Named moves (each a turn or a mirror), then the moves between two rows, first move first; the first pair answered
sili (before |-> after):
[ 1.99  1.09  2.56  1.56 -2.26  0.07 -1.52  0.18  0.74  0.70 -0.49  0.97
  0.95  0.38 -1.44  0.35 -1.24 -0.64  1.28  1.04  2.55  0.05  1.08  0.28
  2.08 -0.04 -1.65  0.16  1.91  1.75 -0.54  0.68  0.11 -0.23 -0.75 -0.25
  0.38  0.34  0.32 -0.87  0.30  0.63 -0.41  0.58  1.68 -0.02] |-> [ 1.83  1.33  2.99  1.18 -1.43 -0.55 -2.08  0.06  0.26  1.02  0.16  1.07
  0.81  0.15 -1.69  0.78 -0.94  0.09  0.95  1.10  2.37 -0.03  1.07  0.03
  1.47 -0.25 -1.82  0.69  1.48  2.32 -0.20  0.14  0.18 -0.52 -1.08  0.24
 -0.63 -0.20 -0.37 -0.94 -0.11  0.47 -0.12  0.78  0.49 -0.35]
[ 0.20  0.87  0.00 -0.60 -0.73 -0.04 -0.43  0.24  0.05 -0.24 -0.47  1.00
  0.06 -1.52  0.69 -0.95 -0.65 -0.39 -0.38  0.23  0.29 -0.09 -0.48  0.14
 -1.34 -1.08 -0.34 -0.59  0.73 -0.89 -2.15  0.46 -0.56 -0.63 -0.58 -0.10
 -0.23  1.19 -1.26 -0.54  0.19 -0.29  0.61 -0.32  0.84  0.07] |-> [ 0.12  1.23  0.04 -0.70 -0.64 -0.05 -0.14 -0.04 -0.22 -0.08 -0.26  0.99
 -0.38 -1.56  0.73 -0.35 -0.59 -0.38 -0.81 -0.20  0.02 -0.24 -0.11  0.52
 -1.56 -0.35 -0.12 -0.19  0.60 -0.72 -1.77  0.86 -1.29 -0.57 -0.98  0.46
 -0.60  0.43 -1.02 -0.19  0.19 -0.16  0.86 -0.02  0.68  0.41]
[ 0.17  1.04  1.71  1.78 -1.38 -1.24 -0.05 -0.21  0.26 -0.35  0.84  0.88
 -0.28  0.11  1.77  1.14 -0.18  2.09 -0.75  0.69  0.23 -0.37 -0.70 -0.28
 -0.67  0.04  0.07 -0.85  0.09 -0.22  0.51  0.02 -0.83 -1.84  0.03 -0.33
  0.31  0.38 -1.75  0.54 -0.44  0.84 -0.43  0.43  0.17  0.24] |-> [ 1.10  0.73  1.36  1.89 -2.12 -0.74  0.90 -0.01  0.35 -0.29  0.64  0.42
  0.45 -0.05  2.31  0.84 -0.62  1.56 -0.31  0.69  0.62 -0.60 -0.68 -0.11
 -0.17 -0.52  0.40 -0.89  0.63 -0.65  0.36  0.78 -0.50 -0.90  0.08 -1.40
  1.27  1.14 -1.72  0.94 -0.23  0.80 -0.85  0.26  0.64  0.57]
bimir (before |-> after):
[-1.01 -0.35  0.90  2.36 -2.09  0.16  0.75 -1.09  0.89 -0.61 -0.17  1.37
 -0.75  1.29  2.36 -0.41 -0.52  1.35  0.95  2.14  0.01  0.30  0.15  0.51
 -0.50  0.10  0.33  0.74  2.45 -1.26 -0.99  0.65  2.02  1.09 -1.30  0.64
 -0.35 -0.22 -1.46  1.77 -1.30  1.25 -0.03  0.13  1.53 -0.46] |-> [-0.34  0.96  0.04  2.13 -1.20  0.25  0.89  0.21  1.53 -0.55  0.11  0.67
 -0.12  1.18  2.60  0.40 -0.76  1.33  0.80  0.15 -0.76 -0.13 -0.07  0.14
  0.07 -0.01  0.42 -0.13  2.49 -1.54 -0.74  1.37 -0.05  0.49 -1.03  0.99
  0.41  0.25 -1.79  2.43 -0.59  1.24 -0.23  0.94  3.08  0.05]
[-1.14 -0.76 -0.82 -1.41  1.59  0.42 -0.03  0.18 -0.49 -0.36  0.38  0.27
 -0.74 -0.12 -0.11 -0.44  0.77  0.14  0.26 -0.09  0.00  0.78  0.75  0.04
 -0.16  1.06  0.06 -0.26 -0.30  0.21  0.93 -0.94  1.20  1.42  0.97  0.56
 -0.25 -0.21  2.12 -1.21 -0.10  0.70  0.69  0.82 -1.38  0.36] |-> [-1.26 -0.57  0.09 -0.57  1.04 -0.75 -1.61  0.32 -0.60  0.45  0.69  0.99
 -0.56  0.23 -0.21 -0.53  0.79  0.79 -0.13 -0.06  0.11  0.77  0.14 -1.17
 -1.42  1.08 -0.65  0.42 -0.55  0.19  0.12 -0.80  0.19 -0.66 -0.21  1.22
 -1.52 -1.08  0.10 -1.08 -0.93  0.08  0.81  0.52 -1.62 -0.18]
[ 0.30  0.19 -0.21 -0.85  1.19 -0.32 -0.80  0.73 -0.33  0.11  1.28 -0.65
 -0.60  0.69 -1.00  1.72  0.68 -0.11 -0.26 -2.32 -0.10 -0.94  0.40  0.40
  1.94  0.10  0.18  0.41 -0.22  1.20  1.26 -0.51 -0.86  0.45  1.12  1.61
  0.74  0.07  1.18  0.23  1.37 -0.39 -0.99  1.41  0.34 -0.22] |-> [-1.23 -0.63  0.63 -0.97  0.55 -0.07 -1.27 -1.20 -0.69 -0.19  0.42 -0.13
 -1.41  1.16 -0.85  1.20  0.63 -0.58  0.56  0.21  0.91  0.22  1.17  0.47
  0.96  0.13  0.03  0.46 -0.44  1.08  0.76 -1.72  1.65  1.36  0.59  0.61
 -0.47 -0.36  1.54 -0.49  0.15  0.76 -1.20 -0.18 -1.24 -0.66]
[-1.22  1.95 -0.83 -0.47 -0.15 -0.50  0.77  1.62  0.79  0.55  1.44 -1.02
  0.87 -1.30 -0.77  0.52 -0.88  0.73  1.17 -1.21 -1.61 -0.48 -0.31 -0.56
 -0.23  1.67 -0.07  0.81  0.12 -0.52  0.04 -0.19 -2.79 -3.19 -0.91  1.54
 -0.79  0.08 -3.00  0.24 -1.49 -0.57  0.87 -0.63 -0.31 -1.71] |-> [-0.48  0.80 -2.45 -3.18  0.63  1.80  2.60  1.22  1.37  0.13  0.73 -3.22
  1.15 -1.50 -1.20  0.13 -0.72 -0.64  1.88 -1.15 -1.06  0.27  0.66  0.29
  1.55  0.79  0.89  0.28  0.56 -0.51  1.53 -0.69 -0.05  0.29  0.98  0.87
  1.04  1.22  1.28 -0.79 -0.37  0.39 -0.32 -0.05  0.35  0.06]
fezaf (before |-> after):
[ 0.78  0.69 -0.51  0.02 -0.36 -1.51 -0.76  0.40 -1.00 -0.40  0.51  0.85
  0.34  0.38  0.05  0.19 -0.14  0.36  0.22 -0.97 -0.21 -0.34  0.46  0.97
 -0.53  0.76 -1.48 -0.12  0.50 -0.31 -1.59  0.03 -1.68  0.05 -1.15 -0.20
  0.02  0.14 -0.91 -0.65 -0.73 -1.16  0.01  1.71  0.71  0.08] |-> [ 0.89  0.80 -0.81  0.15  0.16 -0.32  0.54  0.99  0.04  0.54  0.31  0.43
  1.00 -0.28  0.70 -0.47 -0.43  0.86 -0.12 -1.22 -0.57 -0.03 -0.32  0.61
 -1.09  0.18 -0.98 -0.17  0.41 -0.90 -0.43  0.64 -1.49  0.11 -0.68 -0.35
  0.79 -0.81 -0.61  0.24 -0.21 -1.00 -0.10  1.41  0.87  0.54]
[ 1.51  0.85 -0.29  1.50 -1.77  1.02  2.28 -0.03  0.55  1.79 -2.13  0.34
  0.24  0.32  1.83  0.21  1.55  0.68 -0.13  0.36  0.07  0.70 -0.62 -0.13
  0.55 -2.12  0.00 -0.21 -0.39  0.01  0.14  1.49 -0.52  0.86 -0.04  1.31
  1.49  0.61 -0.14 -0.14  1.17  0.34 -0.88  0.12  2.27 -0.37] |-> [ 0.36  0.29  0.16  0.85 -2.03 -0.68 -0.27 -0.69 -0.82  1.14 -1.27  0.99
 -0.66  1.03  0.95  1.33  0.93  0.20  0.07 -0.14  1.52  0.46 -0.60  1.41
  2.02 -2.97 -0.13  0.33  0.07  1.44 -1.00 -0.44 -0.48  0.64 -0.90  1.45
  1.18  0.19 -0.37 -0.58  1.01 -0.20 -0.97  0.27  2.41 -1.22]
[ 0.06 -0.97  1.68  0.25 -1.26  0.69  0.30 -0.54 -0.62  0.21 -0.42 -1.26
 -0.35  1.19 -1.39 -0.98 -2.11 -1.15  1.12  0.49  1.55  0.29 -0.31  0.09
  0.37 -0.21 -1.00 -1.41  1.95  0.66 -0.19  0.23 -0.39 -0.41  0.46 -1.36
  1.51  0.98  1.97 -0.74  0.14  2.32 -0.30 -0.30 -0.36  0.51] |-> [ 0.08 -0.79  0.84 -0.43 -0.62  0.80  0.11 -0.10 -0.89 -0.02  0.07 -1.37
 -0.09  1.43 -1.54 -0.04 -2.35 -1.43  0.69 -0.92  1.51  0.61  0.07 -0.57
  0.24  0.67 -1.19 -1.65  1.61  0.95 -0.44 -0.06 -0.74 -0.42  0.51 -0.57
  0.43  0.81  2.13 -0.99  0.16  1.85  0.35  0.42 -0.23  1.15]
Pairs:
Between the rows of a pair lie 2 to 3 moves.
[-1.65 -1.53 -0.55 -0.82 -2.64  0.37 -2.68 -1.38 -2.07 -1.72  0.44 -0.23
  1.07 -0.30  0.03 -1.33 -2.50 -0.23  0.01  1.45  2.24  0.89  0.13  0.75
 -0.64  0.20  0.22  0.16  1.05  0.12 -3.60  0.40  0.57 -1.19 -1.12 -2.37
 -0.50  1.55 -2.68 -0.80 -1.80 -0.53  0.31 -0.40 -0.46  0.53] |-> [ 1.05 -0.46  0.06  0.96 -2.49  0.34 -0.19  0.10 -0.36 -1.10 -0.07 -0.07
  1.84  0.06  1.01 -1.39 -1.73  0.72  0.16  1.08  0.53 -0.38 -0.30  0.76
  0.36 -0.51  0.71 -0.21  1.14 -0.31 -2.56  2.60 -1.15 -2.22 -1.31 -2.30
  2.02  2.00 -3.84  1.38 -0.07 -0.37 -0.61  0.04  1.93  0.57]	bimir then fezaf then fezaf
[ 0.57  0.56  2.09  0.64  2.92 -2.33 -1.21 -1.01 -0.05  0.70  0.14  1.44
 -2.14  1.12 -2.29  2.86  3.02 -1.05  1.62  1.75  1.46  0.34  1.04  0.50
  2.45 -0.62 -0.86  0.90  0.11  1.44  3.14 -0.31  0.98  1.22 -0.06  1.02
  0.16 -1.43  1.33  0.78  3.08 -0.19 -3.77 -0.35 -0.99 -1.28] |-> [ 0.14  1.02  3.27  2.32  1.54 -2.33 -1.64 -2.14 -0.17  0.82 -0.45  2.43
 -2.06  1.09 -1.80  2.44  2.36 -0.53  1.52  3.28  1.37  0.88  0.94  0.58
  1.14 -0.72 -0.55  1.34  0.34  0.71  1.61 -0.29  1.26  0.53 -0.99 -0.11
 -0.59 -1.52 -1.12  1.41  1.67  0.14 -3.53 -2.04 -1.15 -2.17]	sili then bimir
[ 0.97  0.13 -1.04 -1.00  0.70  0.19  1.02 -1.53 -1.36 -0.83  1.28  0.13
 -1.27  0.25 -1.47  1.55 -1.25  0.30  1.56  1.76  0.56 -0.94 -1.30 -0.97
  2.92 -0.96  0.34 -0.67  0.05  1.64  1.74 -0.12  1.85  1.75  1.61  2.06
  1.55 -1.94  1.40 -0.01  1.12 -0.11 -1.16  0.97  0.91  1.12] |-> [ 2.36  1.69 -0.60  0.58 -0.30 -0.39  1.49 -0.11 -0.94 -0.35  1.27  0.07
  0.34 -0.11 -0.34  1.32 -1.78  1.00  1.37  1.11 -0.66 -1.31 -1.97 -1.17
  2.66 -1.27  0.55 -0.92 -0.02  0.82  1.05  0.88 -0.19 -0.28  0.47  2.09
  2.27 -1.16 -0.84  0.98  1.31 -0.95 -1.51  1.17  2.35  0.47]	bimir then bimir then sili
[ 0.70  1.27  1.12  1.07 -0.17 -0.56  0.49  0.86  0.27  1.60  0.61  0.40
  0.79 -1.25  0.91  0.11  0.92  1.26 -0.64 -1.41 -0.59 -0.61 -1.79 -0.81
 -1.71  0.46 -1.03  0.63 -0.16 -1.68 -0.14  0.38 -1.89 -1.86 -0.51  0.43
 -0.34 -1.67 -1.86  1.24 -0.35 -0.01  0.77  0.02  0.45  0.27] |-> [-1.37 -0.88  0.81 -0.75 -0.85  0.02 -1.56 -0.93 -1.30  0.22  0.71  0.16
 -0.55 -0.05 -0.64  0.16  0.03 -0.10 -0.45  1.10  2.38  0.22 -0.31  0.28
 -0.89  0.64 -1.62  0.92  0.15 -0.70 -0.54 -2.25  1.55  0.67  0.03 -0.14
 -0.99 -1.56  0.99 -1.09 -1.28  0.48  0.83 -1.21 -1.22  0.42]	bimir then bimir then fezaf
[-1.77 -0.29  1.35 -0.37 -0.58 -0.24  0.65 -2.62  0.65  0.10 -1.42  0.25
 -1.69 -0.25  0.94 -2.52 -1.51 -0.26  0.90  1.66  0.82 -0.65  0.30  0.85
  1.30 -1.55  1.28 -0.47  0.46  0.16 -0.19  0.04  2.67  0.35  0.49 -2.57
  1.22  0.73 -1.02 -0.53  0.22  1.31 -0.40 -1.39 -0.61 -0.82] |-> [-2.16  0.58 -0.44 -0.64  1.36 -0.24  1.05 -0.52  1.52  1.84 -0.95 -0.25
 -1.69 -2.14  1.49 -2.38 -0.30  1.84  0.17 -0.82 -1.20 -0.64 -0.87 -1.27
 -1.83  0.73  1.30 -0.11 -0.50 -0.70  2.09  0.95  0.73 -1.85  1.65 -0.39
 -1.51 -0.55 -0.04 -0.60 -0.67  1.08  1.79 -0.25 -1.81  0.62]	sili then fezaf then fezaf
[-0.07 -0.87 -1.72 -1.04 -1.87  1.32  2.80 -0.75  1.72  1.44 -1.91 -0.92
  1.39  0.20  0.97  0.66  0.27 -0.48  0.55  4.45 -0.09  0.92 -0.70 -0.51
  0.55 -1.71  2.43 -0.09 -0.90 -1.59 -1.26 -0.54  1.60  1.31  0.34 -2.38
  1.88  0.71 -0.22  1.53  0.09 -1.39 -0.02 -1.72  1.54 -0.37] |-> [ 0.43 -0.74 -0.40  0.50 -2.17 -1.21  0.73  0.06  0.53  1.14 -0.52  0.31
  1.62  1.14  0.75  2.45 -0.62 -0.58  0.74  2.45  1.32 -0.45 -0.87  0.52
  2.57 -1.76  1.45  0.27 -0.62 -0.17 -2.67 -1.12 -0.74 -0.35 -1.39 -1.31
  2.03  1.05 -2.74  1.39  0.48 -2.71 -0.08 -1.12  2.44 -1.48]	bimir then bimir then fezaf
[-0.19  2.40 -0.25  0.13  1.08 -3.01 -2.63  1.76 -0.33 -0.97  0.75  0.86
 -0.61 -0.43 -0.43  1.24 -0.44  1.12 -0.33 -2.47  0.99 -0.98 -0.33 -1.45
 -0.58  1.75  0.02 -0.49 -0.78  0.63 -0.46 -0.06 -2.30 -3.00 -0.80  2.16
 -1.08 -1.26 -0.90 -1.06 -0.63 -1.10  0.15  1.24 -0.87 -0.08] |-> [-1.63  0.92 -0.96 -2.60  1.48  0.32 -0.67  0.40  0.37 -0.76 -0.42 -0.78
 -0.68 -0.94 -0.83 -0.70 -0.08  0.29 -0.53 -0.01  0.37  1.30  0.18 -2.11
 -1.73  1.51  0.57 -0.38 -1.17 -0.36  1.17 -0.09  1.55 -0.13  0.98  1.18
 -2.37 -1.84  2.74 -1.78 -1.57  1.24  1.01  0.44 -2.54  1.39]	bimir then bimir then fezaf
[-1.12 -0.85 -1.29 -1.75 -1.41 -0.69 -2.54  0.01 -1.75 -0.65  0.64  0.53
 -0.07 -0.48 -0.32  0.38 -1.86 -0.82 -0.71 -0.49  1.38  0.50  0.34  0.21
 -0.50  0.88 -0.70  0.38 -0.10  0.91 -2.20 -2.02 -0.07 -0.92  0.18 -0.72
 -2.04  0.94  0.12 -2.71 -2.36 -0.88  2.17  0.47 -0.81  1.07] |-> [ 0.85 -0.81 -0.82 -0.98 -2.65  2.06  1.45 -0.09 -0.05 -0.52 -1.33 -0.49
  1.41 -0.76  1.07 -2.11 -1.88 -1.47 -0.70  1.64  0.37  0.72  0.45  0.49
 -0.09 -1.11  0.22 -0.50  0.77 -0.99 -2.23 -0.22  0.96  0.43  0.51 -2.72
  1.30  2.46 -0.29 -0.60 -1.56  0.23  0.67 -1.36  1.01  1.64]	sili then fezaf then fezaf
[-0.88  0.29 -1.03 -0.37  0.11 -0.91 -1.34  1.23 -1.03 -0.46  0.60 -0.39
  0.04 -0.08 -0.46  0.85 -0.29  0.74 -0.43 -2.18  0.74 -0.82  0.96 -0.04
 -0.17  0.91 -0.65  0.01  0.30  1.13 -0.22  0.09 -2.18 -2.02 -0.33  1.30
 -0.53  0.47 -1.17 -0.28 -0.64 -1.31  0.95  1.29 -0.26  0.42] |-> [-1.00  0.12  0.56  0.10 -0.54 -1.48 -2.01  0.33 -1.40 -0.67  0.38  0.58
 -0.47  0.38 -0.85  0.74 -0.14  0.17  0.14 -0.93  1.37 -0.62  0.82  0.63
  0.75  0.18 -0.43  0.57  0.65  1.71 -1.27 -0.60 -1.18 -1.60 -0.67  0.84
 -0.22  0.19 -1.40 -0.33 -0.04 -1.24  0.26  0.79  0.27 -0.09]	fezaf then fezaf then fezaf
[-2.25 -0.96  2.15  0.63  0.56  0.75  0.82  0.22  0.89  2.12 -0.17  0.21
 -1.68 -0.79  0.43 -1.13  2.76  0.95  0.10  0.90 -1.33  1.88 -1.14 -1.28
 -0.07  1.42 -0.15  0.98 -1.11 -0.75  1.18  0.66  1.24  0.17  0.04  0.10
 -0.68 -0.51  0.70  0.84  1.49  1.70 -0.85 -1.05 -2.06  0.87] |-> [-0.89 -1.68  2.14 -0.02 -1.02  1.03  1.43 -0.36  0.53  0.64 -0.37  0.01
 -1.45  0.46 -0.03 -0.58  1.60 -0.42  0.86  1.57  0.25  1.06 -0.47  0.56
  2.18  0.19  0.49  0.53  0.20  0.10 -0.19  0.15  2.16  2.21 -0.45 -1.46
  1.80  1.58  0.86  0.83  1.86  1.53 -2.15 -0.75 -0.35  0.54]	fezaf then sili
[ 1.02 -0.12  0.95  1.65 -1.32 -0.69  0.23 -1.18 -0.02 -0.51 -2.21  0.57
  0.61  0.92  0.59 -0.48 -0.68 -0.54  0.33  1.69 -0.09 -0.08 -0.25  0.07
  0.17 -0.43 -0.36  0.21  0.92 -1.27 -0.88  0.06  0.28 -0.46 -1.06 -1.28
  0.70  0.75 -1.93  0.35 -0.56  0.10 -0.51 -1.89  0.22 -0.18] |-> [ 1.06 -0.09  0.08  1.00 -0.89 -1.26 -0.49  0.18 -0.81 -0.87 -0.60  0.35
  0.87  0.76 -0.29  0.74 -1.53 -0.33  0.19 -0.44  0.78 -0.81 -0.17  0.69
  1.37 -0.33 -0.31 -0.44  0.76  0.45 -1.16  0.37 -1.41 -0.80 -1.17 -0.09
  1.20  1.43 -1.75 -0.15 -0.01 -1.49 -0.63 -0.22  1.33 -0.69]	bimir then fezaf
[ 0.46  1.53 -1.70 -2.23  0.00 -0.50 -1.47  2.16  0.28  0.72  1.07  0.88
  0.31 -1.22  0.14  0.94 -1.12  0.20  0.40 -2.12 -1.39  1.57  0.38 -2.26
 -2.06  2.89 -0.24 -1.48 -1.22  1.01 -1.36 -0.22 -2.17 -0.85 -2.22  0.25
 -0.08  0.26 -0.70 -1.75 -3.44 -0.35  2.80  0.35 -1.48  1.45] |-> [ 0.06  0.68 -1.00 -2.05 -0.65  1.35  0.44  0.16  1.13  1.25 -1.22  0.25
  0.17 -1.43 -0.10 -0.90 -0.97 -0.26  0.28  1.70 -1.86  3.12  1.00 -2.17
 -3.10  1.72  0.09 -1.49 -1.46 -0.68 -0.41 -0.27  1.55  1.92 -1.44 -1.92
  0.67 -0.01 -0.07 -1.35 -3.88  1.80  2.54 -2.08 -1.95  1.74]	bimir then bimir then fezaf
